Each row is where one point has got to under a steady rotation. How many ticks took it there?
The counts run from 0 to 650.
[114 113 149 119 127 124 125 111  93  91 139 129 116 153 113 124 133 129
 105 147  91  99 175 120 118 110  99 127  92 143 111 123 119 101 114 135
 156 153  84 154 134 146 156  92 201 109 112  57 111  79 104 135 101 144
 144  89 171 134 165 150 141 159 124 176 124 155 102 160 159 106 133 135
 135  90 105] => 169
[128 134 171 143 125 129 177  87 103  91 166 152 105 145 104 127 160 166
 108 150  65 104 147 111 115 139  99 102  89 142 124 128  97  86 111 124
 151 142 121 122 131 153 144  59 149 131 140  71 106  95 110 126  77 140
 150  90 147 125 160 160 146 155 144 139 143 130  91 151 142 128 128 156
 156 116 102] => 595
[166 142 113 132 135 137 132  84 101 112 139 116 121 128  76 115 123 152
 114 144 104 174 109 109 103 156 104 109  32 157  78 105 171 114 131 103
 132 153  85 144 137 125 134 165 179 136 130  98 123 115  95 119 102 112
 162 119 159 134 122 153 155 133 116 105  94 133 101 131 108 138 133 154
 117 117  98] => 355
[ 92 141 134 141 143 132 142  57  82 112 140 102  86 127  97  94 164 141
 120 134 116 107 131  98  91 136 106  87 105 163  90 111 138 102 145 128
 119 139 103 131 135 106 177 149 148 134 149  87 110  75  97 151  72 125
 118 121 180 108 148 142 154 166 136 117 121 144 102 123  91 131 135 160
 121 124 114] => 272
[118 132 127 139 126 112 117  74 114 141 118 140 120  90  89 129 139 157
 138 100 131 117 134 112 138 195  85  73 118 175 107 131 166 101 110 143
 161  84 145 141 128  93 148 131 163  92 125 117 151  84  92 101 120 109
 116 109 121 141  87 172 128 167 128 105 120 156 118 158 156 175 128 129
  88 100  88] => 240
[159 136 122 164 126 142 105  69 135  73 162 156  87 120  76 111 126 141
  90 147  93 188 146 135 119 146 107 122  75 142 130 168 197 132 139 102
 135 110  95 135 162 109 141 114 168 147 121 121 104 131 111 130 100 126
 109 102 156 129 154 151 138 169 135 137 127 104  93  98 137 153 147 143
 127 169 101] => 221
[ 93 119 127 156 128 129 125  50 128 133 128 129 124 104  79 126 139 156
 111 113 147 116 131 115 156 190  91  63 114 159 123 126 173 103 119 136
 162 101 126 128 140  96 102 132 143  85 126 129 141  87 102 163 112 107
  92  99 134 125 110 167 134 185 121 134 131 138 112 135 171 176 109 130
  97 118  66] => 238
[158  69 106 138 169 109 145  84 100 118 124 180 130 154  78 148 109 153
 120 143  79 165 127 102 100 175 108 126 106 156 115 137 150 135 127 149
 177 133 118 128 112 114 120 143 148 103  88 125 152 104 113 112 124  86
 144 103 137 147 134 106 161 114 169 155 122 129 101 173 113 172 123  88
  96 135 126] => 228
[ 81 168 190 107 114 144 103  73  97 118 151 128 157  96 134 118 129 158
 113 146 163 135 155 133 132 111 143  94  98 169 120  98 155  87 122 109
 112 155  95 111 135  91 129  98 145 147 150 143 122  92  85 114 148  96
 137  91 140 143 131 158 156 186 138 132 136 139  98 123 197 100 129 116
 133 106  92] => 613
[ 84 112 132 154 164 143 134  86  89 110 126 103 119 138  95  86 151 114
 109 129 126 116 155 103  98 158 133 102 110 149  81 123 138 111 111 143
 121 161  98 154 150 118 165 130 172  90 149  83 126  76  94 154 108 142
 110  97 180 128 171 148 160 171 132 131 122 138 110 143 118 114 155 155
 106  99 135] => 173
[114 119 151 131 131 137 123 108 110  89 126 113 106 155 109 124 134 124
  84 147 107 103 172 121 115 108 107 115  90 129 113 127 155 111 112 129
 153 171  82 160 154 129 157 107 182 111 119  63 107  76 106 156  99 141
 127  92 183 139 177 147 151 165 113 172 127 150 104 146 152 106 125 150
 134  92 101] => 170
[104 118 141 113  92 127 132  67 132 125 141 107 134 126 108 122 140 143
 122 138 140  80 153  97 117 188 111  84 106 136  91 115 184 129 134 142
 159 136 102 102 133  97 167 161 136 119 144 101  99  75  97 133  87  96
 109 125 172 106 143 131 129 179 116 153 109 164 106 120 127 112  89 154
  93 145  73] => 370
[ 65 103 135 139 175  90 136  66 110 146 138 180 148 119 119 144 123 132
 112 106 119 154 170 132  95 161 143 155 116 134 141 119 135 124 108 159
 129 133 107 124 128  83 157 107 138  99 125 136 147 119  77 102 141 109
 138  78 147 143 164 119 148 164 156 145 169 113  85 141 114 152 179  87
  76 134 147] => 312
[ 68 102 160 150 136 140 110  86 124 123 110 143 124 123 111 101 142 153
 105 125 138 140 164  96 102 179 146 112 107 132 125 149 201 145 105 158
 102 121 115 110 158  75 170 158 146 117 158 108 103 106 111 107 108 107
 102  91 157 119 156 134 123 181 152 142 136 144 132 154 104 130 141 121
  75 166 120] => 635
[ 88 150 169 146 144 109 125  83 105 115 153 147 133 116 136 116 131 154
 105 147 158 111 144 146 134 106 124  99  92 156 166 131 131  87 117 104
 111 144 116 123 131  88 132  63 152 160 148 130 126  88  69 117 120  99
 141  92 122 158 134 162 187 167 140 145 166 110  74 133 156 124 138 107
 138  78 113] => 513
[117 109 159 125 138 116 175  61  88  99 149 159 114 139  97 145 125 181
 118 124  47 139 134 129 118 165 107 107  80 168 110 123 100 144 129 113
 131 102 155  94  97 123 146 110 112 154 122 117 138  80 132 147 106 116
 166 113 135 111 144 144 147 153 187 153 144 105  87 151 105 141 115 119
 132 156 106] => 461
[122 129 112 130 140 122 160  84 113 113 133 170 102 174  87 102 126 196
 139 135 123 151  98 114  83 151 139  94  75 146 127 127 138 110 138 136
 143 147 121  95 104 124 190 106 133 167 153 131 126 122 139 103 106  96
 181 133 169 165 126 127 149 169 165 163 137 133  74 166  92 110 141 131
 129 121 161] => 195
[133  94 117 140 148  95 165  97 120 115 138 192 106 146 107 151 125 171
 121 139 110 142 114 113 118 139  96 111  87 154 159 133 119 117 137 142
 184 106 145 135  97 127 132  92 154 121  98 108 142  87 119 118  99 100
 178 107 133 181 125 133 165 127 171 177 129 126  73 177 145 153 135  94
 135  98 127] => 329
[113 138 136 119 147 125  77  55  62 106 103 128 106 148  51 134  95 138
  96 149 105 162 159 125 102 151  97 112  81 166 102 135 152 125 136  98
 124 140  99 129 153 114 145 161 157 104 133 111 124  89 126 160 142 116
  84 124 138 137 123 135 155 135 104 113 136 134  84 117 135 160 147 114
 139  97 131] => 487
[ 98 153 175 108 118 153 130 106 112 150 166 142 163 119 114 148 146 176
  91 145 108 110 119 122 119 155 129 154 106 133 134 100 147  83 118 149
 141 166  86 106 133  98 163  64 146 172 161 124 125 126  70 107 106 106
 138  97 174 131 151 130 163 171 147 178 137 142 105 130 121 133 103 103
 105 149 115] => 182
[132 123 139 124 135 127 121  77 102 137 130 119 134 131  84 125 128 153
 109 115  73 122 140 113 113 228  95 134 136 138  88 138 175 121 115 167
 157 135 116 105 121 103 190 130 151 114 143 122 136 121  81  94 107 101
 111 118 169 102 143 119 118 164 137 136 117 166 121 130  95 155 110 133
  74 156 106] => 45
[120 130 149 129 113 124 131  67 119 136 152 135 139 101 123 133 133 143
 114 143 153 156 148 105 110 153 112 111  49 166 128 103 178 144 134 109
 102 123 104 134 131  60  93 169 155 133 124 110  87  65 103  82 101  84
 154 104 125 133 113 157 147 139 127 115 115 123  89 127 136 124 133 125
  96 143  65] => 452
[118 128 170 165 169 112 129  97 105 116 156 158 135 117 137 120 137 123
  73 158 128 155 144 133 125 123 123 130 118 136 175 152 162  81 113 135
 148 151 107 128 133  92 109  81 156 127 121 142 144 114  55 127 122  84
 135  65 136 140 161 137 190 162 146 155 170 112  79 140 159 138 130  92
 128  97 108] => 414
[140 154 174 108 117 139 110 102 123 130 151 119 132 116  95 169 119 118
  67 146  86 163 168 135 150 174  95 170 124 127 140 101 151 134 106 121
 148 137  82 154 133 118 124  89 170 124 102 107  94  84 100 102 111 107
 138  85 161 135 144 163 120 160 102 163 137 165 106 115 172 130 129 121
 114 114  87] => 580
[122 129 147 119  96 152  84  81  89 102 121 127 134 102  84 148 114 176
 110 161 115 178 141 115 121 144 110  95  50 171  98 109 179 148 146  85
  90 107 116 124 128  98 124 181 147 138 122 103 130  74 133 118 136 117
 118 114 133 130 104 174 117 140 156 118 106 146 126 130 156 134 130 121
 123 144  80] => 26
[131 130 137  98 114 125  92  77  73 110 110 155 149 141 106 117 119 184
 158 151 157 140 157  92  66 148 139  89  93 172 108 120 161  98 152 137
 135 145 115  80 137  92 156 165 138 130 136 137 115 106 133  82 155  66
 138 129 139 180  97 121 122 148 143 141 119 180  90 150 149 107 135  95
 118 103 121] => 291
[119 127 162 124 122 127 157  60 114 108 125 167 117 134  81 145 109 200
  91 150  65 146 111 124 115 173 108 120  56 135 124 122 130 147 130  96
 133 103 144  91 123 113 156 123 104 159 138 105 119 114 131 148  88 110
 147 128 149 115 129 145 141 134 175 164 135 119 100 142  94 152 114 129
 142 174 103] => 459
[168 139 125 167 128 153 111 119 131 108 176 160 137 111 104 117 152 134
 112 156 145 181 150 101 120 177 131 112 125 152 134 154 180  88 118 154
 152 151 115 134 144  97 129  83 197 120 132 108 120 112  76  66 103  82
 125  91 150 144 140 150 158 174 142 136 116 134  90 141 185 120 141 116
 130 122 109] => 418
[126 137 167 127 154 116 140  99  92 130 149 125 150 119 105 161 112 123
  97 115  83 179 167 145 152 176  99 164 122 150 136 102 124 117  80 137
 142 126 102 165 107 124 124  77 156 120  97 131 124  97  94  75 143 105
 162  73 155 132 137 158 128 157 134 151 143 148 106 131 162 135 148 111
  89  96  91] => 578
[138 110 157 113 151 111 130  88  71 114  78 166 131 184  78 128  98 153
  99 164  83 136 169 108  79 139  97 144  72 135 128 130 138 108 101 116
 156 151  91 130 151 129 146 141 162  91 126 100 119 129 102 115 142 100
 147  88 141 163 133 123 150 103 118 136 145 148 101 160 125 137 142 106
 138  85 129] => 491
[112  95 137 132 152 115 161  93 105 101 139 144 132 174 132  96 122 145
 134 113 127 139 188 124 107  94 141 135  77 148 119 125 144 124 120 155
 145 147  72 123 127 122 121 120 171 124 106 118 101  86 121 120 141 120
 184  78 150 160 168 136 137 167 164 182 130 122 101 176 135  82 148 114
  97 110 104] => 628
[ 91 144 152  90 121 125 113  84 125 132 151 175 141  63 116 193 132 150
  89 133  93 151 109 135 113 133 122 126  95 149 117  63 116 136 135 121
 140 142 118 149  98 108 193  85 144 118  98  76 154  98  99 108 131 145
 152 102 158 130 130 149 141 162 146 166 122 158  98 121 158 139 149 121
 121 148 124] => 346
[129 117 105 155 121 138 153 109 127 104 158 126  89 124 104 119 153 164
 127 118 127 125 101 115 157 129  84  91 101 155 130 141 161 107 138 138
 170 104 124 153 115 111 131  81 181 157 110 100 129  79 102 130  64 126
 155 103 154 141 143 170 152 176 159 174  94 138 105 156 136 140 111 152
 117 123  85] => 6
[ 78 130 148 118 131 133 122  54 140 132 170 124 158  99 115 158 123 120
  73 141 128 161 131 125 135 145 139 141  91 142 134  85 145 172 135 112
 105 144  96 148 117  81 116 121 139 140 108 116 110  72  98 137 120 112
 139 100 163 119 164 141 151 176 127 164 144 104  78  95 133 124 137 122
  94 169  95] => 448
[ 70 124 131 147 159 129 111  71  75 119 112 135  96  98 116 119 148 180
 115 110 115 162 114 115 105 124 114 117  59 165 104 129 187 101 135 135
 118  90 119 136 129  76 157 152 137 140 131 129 150 117 102 125 127 136
 136 103 142 140 128 149 136 152 186 126 116 134 142 156  80 158 144 120
  87 165 120] => 538
[ 86 141 182  97 131 114 127  87 120 137 130 141 147 120 132 146 135 148
  91 166 131 127 122 110 100 157 153 100 131 121 131  81 135  93 127 135
 156 190 114 115 110 112 200  98 122 125 143 110 156 118  73 127 126  90
 143 115 185 132 153 118 142 180 147 162 145 168  92 128 155 111 114 111
 124 124 150] => 608
[ 91 122 139 138 128 153 113 108 127  97 134 106  98 147 118 116 132 149
 123 132 157 179 151 104 143 136 127 118 130 138 139 139 210 115 127 144
 157 113 101 127 124  96 117 145 148 152 100 145 115  78 133 111 123  93
 150  74 174 141 147 152  96 193 167 186 121 184 136 154 161 110 114 113
  89 127  85] => 204
[ 94 109 148 154 158 168 138  91  88 113 146 114 142 141  85 106 147 143
 110 128 107 129 176  96 132 166 123 130 144 144 105 143 126 101  92 164
 130 137 103 120 153 119  97 100 156  99 149  98 120  71 109 163 108 123
  88  66 163 123 164 153 160 177 137 152 147 122 120 143 152 143 132 115
 108 114 105] => 499
[138 107 172 129 140 146 148  94 106 112 106 157 140 140  77 137 110 180
  78 171  64 159 103 111 110 190 122 121  32 118 103 125 157 139  97 113
 120 149 116 126 134 122 171 150 138 136 146  77 142 122 119 149 104 106
 135 116 173 110 145 146 160 130 147 135 125 131 113 153 100 120 117 139
 134 167 122] => 359
[154 107 114 150 143 145 111 108 120 110 126 150 127 147 106 103 146 148
 107 179 155 168 114  78  77 147 135 109  83 140 127 147 193  99 144 131
 153 178 103 127 133 103 140 152 182 133 131 105 126 105 106 113  94  59
 138 120 165 160 135 116 182 124 142 155 105 137  90 154 135 114 119  99
 131 128 133] => 93
[ 93 128 117 118 127 105 113 101  96 155 135 164 124 121 104 141 158 167
 124 125 125  78 137  97  85 159 106 120 134 153 121 105 138  83 127 182
 163 139 123 122 136  81 199 101 162 106 156  88 124 105  76  86  93 109
 118 120 172 150 114 121 153 157 139 143 126 173 104 157 101 158 136 103
  94 116 141] => 506
[ 82 109 154 116 133 100 120  94  92 143 130 185 140 109 143 160 132 170
 119 108 116 119 156 126 107 144 110 146 102 149 148 127 164 129 136 161
 141 101 120  99 115  47 169 115 142 145 119 135 125 115  90  69 127 104
 141  95 127 136 138 114 135 146 174 158 143 150 125 158 105 153 129  71
  75 162 102] => 640
[ 85 110 135 134 154 147 109 111  96 108 121 156 134 141  86 130 114 175
 122 148 136 183 115  89  89 167 163 116 101 161 120 132 130 146 110 131
 108 162 145 125 104 115 180 116 146 138 143  88 153  83 151 113 134 100
 143 136 171 173 131 140 149 152 182 161 126 137  96 167 133 110 164  84
 133 122 179] => 523
[144 128 151 119 161 131 167  90  83 116 105 157 125 190  68 135 105 160
  92 146  60 137 150 124  96 157 116 156  81 117 126 110 133  92 104 141
 182 170  77 127 142 161 132 105 149 103 135 110 115 143 103 140 125 106
 151  90 167 143 145 117 149 138 125 154 144 137 107 163 125 138 133 119
 130 105 131] => 493
